Each row is where one point has got to under a steady rotation. How many ticks took it there?
The counts run from 0 to 185.
[107 129 119 169 126  90 114 169 142  74 155  63 166 128  96 151 132  90
 156 117  83 113  98 132 122 110 118  87 148 156 156 120 146 116  61 132
 144 141 117 125 122 127  98 142 114 125 121 150 115 154 103 126 143 179
 127 142  76 109 128 135 139 125 115 131 114 124  81 187] | 177
[ 78 156 133 119 175 103 151 151 146 127 144  91 125  90 148 100  55 132
 163 114 135 157 158  78  87 119 130 131 130 108 109 147 140  95 134  83
 129 107 121  97 164 136 120 146 133  85 156 117 173 125 134 119 120 194
 127 127 119 115 184  89 123 110 138 170  71 117 110 128] | 89
[140 104 173  97 119  64 121 148 141 124  94 153 127 115 163 148  85 143
 159 113 140 144 111 143 110 133  75 107 146 128 155 131 116  79  95 111
 123 151  86 113 172 129  79 188 127 122 166 148 125 128 161 136 106 103
 127 207 110 154 142 127 129 115 117 133 112 134 131 148] | 15
[ 69 160 124 108 114 158 130 105 183 121 148 117 105 103 130 153 135 101
 187 152 115 127 154  99  94 108 143 135  61 125 101 128 166 136 103 122
 166 150  78 124 143  85 103 118 122 130 121 121 101 158 145 181 110 161
 122 101 125 110 100 118 115 144  97 124 131 121 102 176] | 56
[145 120 108 100  99 141 123 101 172 119 131 160 119 135 187 165 122 137
 171 156 145 154  99 105 115 150  77 106 131 133 115 125  97  89  79 123
 191 165  97 111  83 159 121 146 124 101 175 161 115 116 164 129  97 114
 107 103 130 141 168 152 130 111  96 103 108  89 103 147] | 129
[ 62 134 127 139 136 176 100  95 174 127 140 119 122 107 184 120  97 105
 126 146 145 123 119 126 129  98 133 155  87 103  84 120 158 145 108  66
 175 138 125 106 149  91 104 109 131 126 150 157 160 143 106 178  81 133
  94 131 103 149 121 148 102 135 142 166  66 121 133 143] | 59
[ 99 117 115 101 105  68 128  77 124 142 154 113 106 102  93 168 107 122
 186 110 106 141 134 117 143 128 104 104 137 172 126 136 182 135  74 111
 141 126 109 158 156 129 127 138 171 123 147 127 166 117 144 124 175 152
 117 117 130  92 190 101 127 113 142 106 158 126  82 163] | 102
[ 87 164 132 121  96 165 111 120 162 148 145 110 133  86  99 152 124 102
 152 140 136  87 116  89 118  89 155  92 103 149  71  98 136 122 117 150
 175 158  67 106 112 113  89 167 122 113 126 141  98 148 140 157 106 132
 142 107 112 121  94 130 125 145  97 104 127  89 118 150] | 54
[ 66 137 108 110  99 160 124 123 162 168 144 115 137  68 141 168 121 127
 142 106  88  78 154  99 155  80 187  87 115 198  90 111 175 134  88  93
 135 127 101 126 122 113 115 114 108  88 149 106 121 117 115 144 123 134
  77 124 107  95 133  98 131 134 121 119 137 141 107 145] | 163
[116 153 115 127 114 146 107  76 173 176 167  97 120  74 128 122 133 114
 114 109 109 146  90 132 137 111 144  98 176 124  81  42 153 145  96 108
 167 179 112 142 110 123 102 125 161  75 136 149 124 118 141 139 113 126
  83 109  88 122 146 161 123  94 135 133 108  94 114 131] | 159
[ 93 207 112 129 102 135 123  78 176 154 153  95 132  85 154  89 118 121
 125 127  59 184 111 106 104 122 117 118 156 139  90 103 143 160 113 100
 122 163 149 132 138 135 136 126 158 106 122 131 125 111 170 145 139 141
  97 113 121 145 126 114 142  97 135 122 131 104 119 129] | 157
[ 95 149 116 132 111  94  97 138 127 116 143  94 121 132 181 124  49 101
 190 148 152 155  90 142 112 133 110  97 145 142 110 158 108 110  96 103
 162 155 124 111 143 150 117 177 124 156 167 142 165 107 128 164 123 139
 177 156 123 164 134 138 132 132 154 128  95 112 119 144] | 121
[135 107 109 153 113  78 112 133 110 107 139  72 147  88 108 167  89 107
 159 120 119  86  91 132 133 125 109 123 124 154 152  90 133 104  89 136
 139 114  92 127 142 129 107 182 118 124 161 191 137 134  64 127 119 144
 116 135 107 128 164 145 156 135 128 144 127 134  90 194] | 9
[ 66 186 137 130 110  91  93  98 126 106 116 121 167 117 154 127  97  90
 118 125  74  87 112 115 140 101 133 136  81 135 117 127 138  98  60 102
 124  83 164  88 142 144 126 122 137 136 128 152 149 155 158 138 151 110
  77 152 128 114 114 142 127  81 152 125  93 156  95 131] | 171
[ 97 105 183  94 150  97 117 161 167 113 166 131 129 129 140 146 109 123
 165  96 158 125 116 135 131 129 127  74 172 117 129 137 126 110  77 114
 177 162  93  81 151 115  99 172 129 132 133 143 159 140 143 132 110 132
 129 198  60 123 132 118 110 111 136 137  69 132 136 132] | 182
[115 152 148 141 134 115 141 131 155 115 122 148 108 132 182 140 103 166
 161 133  95 139  99  90 127 148  37 122 115 133 137 128 143  86 118 170
 116 193 122 145 125 159 128 164 154  90 148 174 163 159 184 139 132 126
 114 131 137 130 138 102 125  92  93 104  78 122  95 146] | 20
[116 152 128  81 101 121 133  70 168 178 167 130 124 100 125 150 124 100
 147 120  90 123 112 111 120 107 172  96 156 160  89  86 147 127  75 109
 171 134  81 107  95 130 101 116 115  80 137 117  95 110 147 124 134 148
  84  99 128 104 153 130 138 111 132 116 163 133 107 150] | 161
[ 89 145 114 118 159  99 137 147 146 157 141 103 150  80 152 106  67 118
 152 110 154 136 145 107 103 104 148 125 152 102  96 134 123 103 125  79
 140 121 112  81 165 135  97 172 151 107 146 147 167 102 132 110  95 171
 125 142  97 118 156 102 129  96 142 183  45 109 127 135] | 90
[102 118 142 145 135  92 116 178 148  66 169  80 141 121 126 148 102 115
 153 113  72 147 122 131 125 133 106  90 132 149 156 130 169 110  78 124
 156 156 108 145 115 118 100 144 124 130 119 137 115 167 111 128 141 182
 104 148  75 114 135 104 108 106 122 144 112 136  66 184] | 178
[122 158 118 122 114 116 135  86 159 139 169 128 153  55 169 118  78 126
 155  99 111 119 163  85 118  88 140 117  90 117  83 129 144 131  79  89
 122 100 105  74 128  98  82 146 115 117 166  91 122 118 130 151 122 122
 107 120 103 129 155 138  97 124 112 124  93 108 111 126] | 166
[ 74 114 127 152 132 149  97 165 118 100 102  79 115 115 152 154  83 116
 166 141 114 126 108 141 146 115 107 127  94 144 142 171 163 126  84 113
 134 143 141 164 141 137 113 152 107 137 170 179 162 139 103 172 101 174
 132 133 109 122 118 123 116 151 122 126 107 135  91 212] | 118
[ 81 109 101 130 109 167 134  96 152 118 145 171 137 115 150 218 137 141
 172 156 131 100 107 106 157 130  95 119  80 198 132 130 147 128  91 143
 164 157  92 153 122 127 143 139 159 129 120 152 132 129 109 139 115 111
 128 105 114 110 145  84 145 117 117 124 112 128  84 182] | 132
[ 97 117 186  82 133  91 137 141 158 114 173 155 121 135 129 138 124 124
 182 103 150 138 129 127  94 152 130  95 158 137 131 156 111  88  71 105
 155 146  81  85 135 119 106 155 123 139 125 114 138 139 171 149 116 152
 141 210  86 130 119 128 120 112 144 128  95 120 112 142] | 183
[ 98 147 149 102 146 139 161  93 122 146 143 134 106 123 119 147 117 130
 194 119 160 134  87 113 117 122 108 116 101 175 129 142 159 136  77 128
 159 162 106 123 132 162 125 158 136 108 150 160 134  94 167 138  89 173
 169 114 130 108 154  81 141 140 135  97 143 177 104 187] | 25
[123 107 172 124  61  96 121  89 120 139 111 112 136  99 105 144  61 116
 153 117 111  99 151 128 109 100 155 132 133 180 102 130 129 112  94 129
  98 110 101 130 123 141 129 185 134 129 154 150 154 130 141 148 143 116
 140 176 116  99 135 165 150  87 104 113 102  79 114 170] | 108
[113 164  93 143 106 106  85 117 153  90 145  62 160  98 198 127 110 126
 129 144 100 151 122 102 133  97 117  94 160 132 119  67  76 117  77 101
 173 146 137  90 159 142 105 151 124 117 143 119 105 117 102 110  90 108
  77 118 104 141 136 147 138 101 128 129 120  98 100 130] | 67
[ 79 134 148  89 100  91 114 113 126 130 121 140 119 118 181 146  95 117
 180 176 122 176 132 177 125 152 114 112 135 156 161 119  79 118  84 133
 173 189 116 122 161 136 126 144 143 161 117 132 125 113 150 163 131 140
 127 178 109 122 119  99 169 112 117 134 132 134 112 179] | 124
[ 94 147 172 152 196 137 120 137 136 116 138 114 120 113 117 143 142 139
  93  97 106 125  61 117 152 129 102 105 134 137  82  64 147  94 104 128
 161 136 134 106 123 147 135 161 159  58 138 155 134 153 164 140 108 142
  90 152  90 120 134 125 124 110 172 133  83 157 114 118] | 82
[125 106 119  99 105 148 115 112 152 131 109 147 120 129 192 185 129 162
 140 163 145 161 115 142 150 154  88 115 147 131 126  98 102  99  85 134
 183 198 119 137 112 145 120 146 133  93 165 160 131 125 159 149  90 103
  96 121 106 139 141 148 141 107  83 115 100  65 109 160] | 128
[ 56 186 117  77 106 112 139 107 121 153 114 136 141 104 118 135 137 134
 127 129 110 111 158  95 105 124 138 136 154 155 156 145  90  88  84  81
  93 115 105 102 169 158 133 127 134 124 112 180 150 102 176 112 113 147
 111 152 133  94 132  93 154  97 153 152  94 123 123 158] | 94
[ 82 137 143 155 161 145 165 164 132 127 136  77 136  77  87 161 118 116
 140 111 115 112 127  93  96 109 145 110 122 167 136 114 135 118 105 119
 120 128  82 114 121 137 125 167 104  83 157 134 114 130 119 123  97 195
 127 147  83  91 131  97 144 137 149 153 121 145  75 193] | 86
[ 47 169 126 129 122 169  89 110 180 106 138  93 128 113 173 116 107  95
 157 145 140 132 148  94 116  77 157 166  73 126  78 139 167 145 116  87
 155 132 143 102 156 108 108 115 120 128 141 142 143 130 128 160  89 143
 120 112 108 143 119 129 109 137 106 140  86 112 121 159] | 58
[104 126 137 117  96 160 105 131 157 121  85 111 136 127 202 154 128 152
 130 150 138 163 139 124 148 116  96 114 161 144 124  95  88 127  96 121
 168 190 140 133 141 155 123 158 149 112 160 155 135 110 156 149  81 103
  94 135  90 142 135 117 133  96  86 119  87  79 109 167] | 127
[104 142 127 115 143 111  85 118 105 133  97  85 118  94 112 147 118 112
 154 138 138  91  84 104 165  86 109 110  79 105 113 103 132  94 101 151
 157 117 143 109 141 157  95 210 157 123 145 187 149 152 165 168 135  92
 111 135 128 130  95 141 126 137  95 118  81  94 109 141] | 113
[ 98  96 134 105 126  97 105  91 148 143 113 101 128  88 122 153  93 145
 139  93 124 129 145 143 191  86 139  95 146 171 102 134 189 127 101  78
 122 118 141 161 182 137 123 168 155 115 175 115 175  95 146 133 136 116
 125 157  86 116 170 112 111 122 143 102 125 118 123 138] | 104
[129 137  95 134 149  63 101  97 106 114 123  73 122  88 144 145 100 148
 141 119  94 127 103  83 127 122  80 114 102 126 127 113  99  95  79 103
 131  91 138 118 132 149  91 177  94 108 178 159 125 119 122 152 109 122
  93 121 145 138 165 167 141 161 120 110 147 112  95 147] | 7
[128 169  47 115 128  88 118 112 128 140 156 117 124  84 113 122 134 152
 129 122  90 156 104  80 120 154  62  88 173 120 125 120 115 104  84  92
 125 128 130 145 125 151 109 162 135 103 171 158 170 106 156 110 126 147
 107 102 141 106 175 136 140 110 132 107 112  79 101 129] | 98
[ 95 129  65 143  79 159 125  99 147 140 112 140 176 119 105 166 104  84
 139 148 116 114  93 123 134 100 115 121 103 172 137 160 130 111  86 101
 152 111  99 159 137 135 119 127 127 112 140 185 125 110 118  92 139 139
 177  81 142 116 131 128 100  99 129 126 119  98 112 185] | 40
[ 95 147 175 138  49 164 100 100 180 127  91  89 140 140 111 136  94  92
 116 123  71 146 130 152 124  97 140 138 145 187  96 123 149 121 115 129
 140 148 133 132 145 145 135 120 142  89 126 148 117 145 184 138 158 128
 129 148 113 119  98 141 121  70 114  95 120  81 112 166] | 49
[ 72 151  82 117 139 114 137 134 117 134 112 125 129  63 137 142 164 150
 103 137  74 144 140  97 137 150  88 117 154 136 156 119 124 105  78  79
 100 138 132 159 148 130 126 135 142 108 156 164 168 131 171 140 112 148
  73 147 116 113 136 117 152 112 134 141  88  90 116 159] | 96
[ 79 142 154 119 130 149 170  97 118 146 133 114 116 113 147 146 104 141
 176 127 144 133 108 118 129  99 133 121  99 187 132 139 187 141 101 105
 140 149 141 136 140 170 138 160 120 114 166 159 140  82 154 134  88 177
 161 108 107 110 143  82 148 136 146 108 121 166  99 197] | 26
[ 78 151 102 128 131 171 115 142 192 124  98 115 160 112 143 117  93  94
 134 123 121 130 107  92 127 109 125 134 133 137  99 149 155 101 133  95
 158 142 106 123 191 117  93 113 133  83 136 163 138 132 137  98 101 163
 136 102 115 140 129  87  81 104 132 158 100 120 123 170] | 149
[ 88 161 150 137 168 124 148 124 110 123 156  75 121  78  88 147 108 117
 148  96 119 119 101  78  96 116 163 111 140 173 110 113 120  99 103 109
 149 104  82  86 118 156 124 171  89  79 149 135 104 119 131 121  92 180
 139 137  93 102 127 111 163 135 156 121 136 141  97 160] | 85
[129  99 170 153 125 138 169  34 160 122 128 172 143 100 144 154  93 146
 118 134 163 148  88 148 121 122 100 153  74 144 104  89 127 134  93 105
 158 133 106 121 162 121 131 157 162 116 149 138  98 115 128 128  87 120
 149 141 100 143 156 172 123 118 151 141 107 125 116 164] | 137
[114 110 112  96  91  97 115 110 176 106 173 136 160 148 172 175 119 101
 175 120 106 131 134 118 123 132 115 118 135 161 149 100 109  88  53 119
 194 143  77  95 117 122 114 118 118 106 114 127  89 136 118 100 112 128
  82 110 102 113 169 139 116  99 119 143 162 138  76 161] | 70
[ 99 129 126 139 144 106  91 135 132 120 139 101 109 110 190 132  50 115
 188 166 137 172  90 146 106 152  86  91 112 107 109 163 132 122  98 104
 153 150 139 127 140 134 106 159 107 149 186 151 176 127 123 167 126 167
 165 152 142 161 145 135 111 132 140 127 101 124 121 149] | 120
[104 151 155 109  94  87 132  73 147 131 158 174 164 100 127 141  96  94
 135 113  95  94 143 125 114 111 153 152  77 116 141 117 140 122  56  96
 118 108  99 105 134  92 112 122 166 155 102 146 125 163 113 168 145 122
  82 152 111 103 135 170 119  83 136 163  89 134 116 146] | 169
[ 87 121 108  99 121  97 120  90 138 134 126  99 122 104 117 156  79 138
 176  88 112 129 131 113 180 106 122  94 149 184 104 153 187 131  95  87
 120 119 135 156 177 131 128 144 165 114 150 118 170  83 146 122 148 128
 110 134 114 100 167  91 120 105 152 102 152 129  96 149] | 103
